128 stands for zero in the data rows.
Here are some numbered points:
[133 161 140  86 136 199 107 152 208 140 146 129 130 107  98  18 188 212
 109 123 109 130  64 160  94  91 128 233 145  48 213 139 232 165 144 135
 169  74 137 138 159  84 137 153 196 176 104  46] 0
[106  37 125 134  69 105 150 121 107 190 158 114  17 133  53  71 170  91
 163 147 138 127 136 101 177  59 108  89 153 189 186 172 129 138 143 142
 188 162 121  96 125  71 136  59 134  56  70  87] 1
[152 239 252 221 110 234 143   3 177 106 189 185 177  91  83  18  82 194
 107 123  93 114  55 101 162 137 106 168   0 179 141 124 121 103  81 228
 145 108  88 115 157 212 109  83 160 223 147 134] 2
[114 152 185 137 106 168 139  91 160  49 150 133 191  97  99 136 142 143
  78 112 140 107 128 123 133 101 125 157  71 120 128 101 144 122  99 185
 124 128 125 124 113 143 125 122 112 133 143 106] 3
[120 165   2 106 114  91  81 146 101 105 203 149 178  88 111 179 142  91
 180 166 130 216  85 129 156  55 167  73 133 149 168 153   6  67 157 145
 114 127  89 150 174 218 169 115 173 124  48 120] 4
[103 252 238 197 101 255  97   0 201 142 147 197 231  92  95  29  54 217
 107 159 101 184  44 106  82 179 117 215   0 189 174 153 167  50 108 183
 120 103 107 161 158 255 131  14 172 230 173 134] 5
[179  35  21  84 162  10 158 123  19 210  89 177 104 255 255  75   0 162
 251 154 206  78 218 130 131 201  80  78 250 101 107 142  64  73 147  75
  71 110 164 110 131 189  62 165 161 102 206 148] 6
[ 65  62 167 158  99 206 167  82  28 152 156 150 146 144 127 119 125 142
 116 137 100 103 141  65 216  51  45  81 147 152  57 130  72  66 103 196
 101 163  96  60  96 142 129  84 125 209  92  99] 7
[152 149  39  85 114 140 129 105 131  78 129 133 139 160 110  90 161 108
 146 168 149 170 114 141 137 138 173 150 109 127 164 170 113  81 119  86
 121 125 146 118 164 191 129 132 150 133 130 116] 8
[128 134 130  96 182 115 130 178 130 119 143 115 144 131 149 141 150 132
 141 107 118 129 125 147 122 140 134 105 159 111 147 110 159 149 140 133
 123 130 143 157 109  88 144 139 126 115 114 101] 9
[ 96 137  78 106 151 166 203 132  31 132 160 142 136 238 130  93 169 153
 185 118 107  62 103 167 164  97 120 137 192 105 116 119 130 150 116  63
 192 107 145 102  83 129 154 112 114 170 121  96] 10
[168  85  90 128 137  89  98 185 144  76  67 131 146 126 140 206 155  68
  90 102 141 101 174 151 147 132 145 117 151 167 109  96 140 190 143  97
 145 125 144 149 131  75 104 152 108  67 123 154] 11
[ 51 163 168  71 142 141 132 161 152 126 145 147 140 121 149 190 153 135
 162 125  43 111 145 106 131 110 129  97 118 166  67 141 118 115 103 197
 134 154 126  98  74  42 168  61 100 101 103 158] 12
[103 135 215 255  85 201 179 173 171  63 177 135 185  38   0 110 193  60
   1  15 211  74  57 180  75  35 151 161  70  75 108  10  89 155 196 156
 146 159 158 194  93 109 168 243  99  90 221  76] 13
Which three points above are nearest to each new point by angle, seen from the average point of the numbered points? Their numbers follow each, nearest first.
[ 73  58  53 116  88 159 108 140 142  90 170 130 147  72 106  94 230  81
 117 135 145 208  77  88 163  39 173 122 116 135 198 147  99  96 139 237
  92 121 110 146 174 150 156 107 115  81 108  46] ~ 4 1 8
[ 95 106  98 100 115 144 118 159 131  86 157 121 126 100 128 108 191 112
 122 129 125 156 106 110 146  89 168 106 112 134 164 129 132 111 144 166
  98 129 132 123 140 132 149 116 105 107 110  92] ~ 4 9 1
[121 110 134 120 160  78 144 102  73  89 112 165 136 138 141 178 125  96
 112 105 153 108 145 146 127 136 128  85 139 140 111  96 114 147 121  75
 104 158 161 101 120 153 147 114 113  71 112 119] ~ 11 6 9
[133  48  71 157 112 122 187 112 111 109 132  93  83 151 111 102 160 107
  93 101 210 134 125 161 155 101 156 157 142 112 132 107 142 126 154  96
 148 134 122 139 131 118 102 201  66 103 162 121] ~ 11 13 6
[189 169 194 153 139 159 172  75 119 161 168  93 158 107 171  98  77 194
 146 138  78 137 134 123 142 169  68 143 101 133 181 105 161 118 153 167
 175 114  98 148 109 130  71 150 139 185 105 125] ~ 2 5 0
[ 98  95 138 111 146  93 141 110  88  89 112 149 123 127 150 159 161 105
 118 113 146 118 159 137 141 120 141  94 139 146 139  97 138 142 133 131
 117 123 168 103 119 108 142 100  82  49 118  94] ~ 11 9 12
[121  85 102 145 107 189 125 182 139 189 129 120  66 210 163  70  87 152
 219 105 174 217  82 144  81 182 115 119 157  80 101 171 103 139 159 140
 123 135 181 141 142 105 173 167 188 157 208 195] ~ 6 9 8
[115 148 130 106 159  75 125 119 100 101 103 171 144 128 116 181 130 115
 136 106 141  77 173 160 120 115 153  93 143 138 119  94 115 140 132  93
 107 131 156 112 114 136 144 120  90  66 138 119] ~ 11 9 6
[133 155 101 137 131 114 135 114 167  80 118 101 170 100  82 215 128 123
 105 138 157 137 127 142  91 113 149 171 136  80  85 121  75 119 112  71
 119 157 116 122  96 161 120 215  99 149 148 126] ~ 11 13 3
[154 164 139  70 178  93 179  91 124 180 142  93 139 100 114  70 127 149
 154 173  47 100 119 133 121 165 124 142  84 140 123 130 137  85 110 110
 158 146  57 129  94 125  65 120  62 103 146 144] ~ 12 6 9
[112 118 126 117 162  95 133 124  83  99 131 157 135 137 139 144 139 103
 129 111 135  95 152 149 133 110 147  97 145 134 119  99 119 136 139 111
 112 134 159 122 117 123 145 110 111  77 124 113] ~ 11 9 6
[159 111   0 163  31 174  87 246 195 104  71  28  84 130 124 128 238  89
 102 139  96 122  77 141 158 154 215 183 117  61  84 173 169 145 125  75
 173 124 121 144 155 110 122 198 154 164  98 203] ~ 11 8 0
[116  82 103 107 131 111 130 130 112  99 125 139 133 137 119 102 171 141
 117 125 133 118 134 147 143 124 137 106 130 117 144 116 135 105 125 111
 131 145 130 116 127 122 107 146 101 119 129 109] ~ 11 9 6
[170 163 183 123 184  45 126 139 111 165 110 124 169 123 253 203   5 133
 142 127  84  97 202 120  95 188  98 145 148 143 115 121 128 152 129  98
  69  89  89 153 130 188  61 142 122 155 119 170] ~ 6 9 11
[133  50 137 118 100 131 157 121  74  67 133 128 112 109 142 124 160  94
  59  87 156 167 134 144 166 152  88  75 149 114 136 116  80  92 147 149
  93 188 154 126 128 143 129 176 117 122 134 119] ~ 11 6 7
[153  99 220 184 142 152 175  39  30 128 112 127 169  95 176 124  96  84
  62  83 132  77 110 124 152 169  69  67 121 126  70  56  98  99 152  55
 109 121 121 167  99 187  72 189 118 198 167 164] ~ 7 6 13
[121 173 125 143 134 155 187  92 144 151 130 192 122 165 119 108 127 117
 187  90  90 124  99 181 125 137 148 104  91 188 117  98 125 102 133  74
 168 131 152 132 139 108 133 132 103 128 127 142] ~ 10 12 11
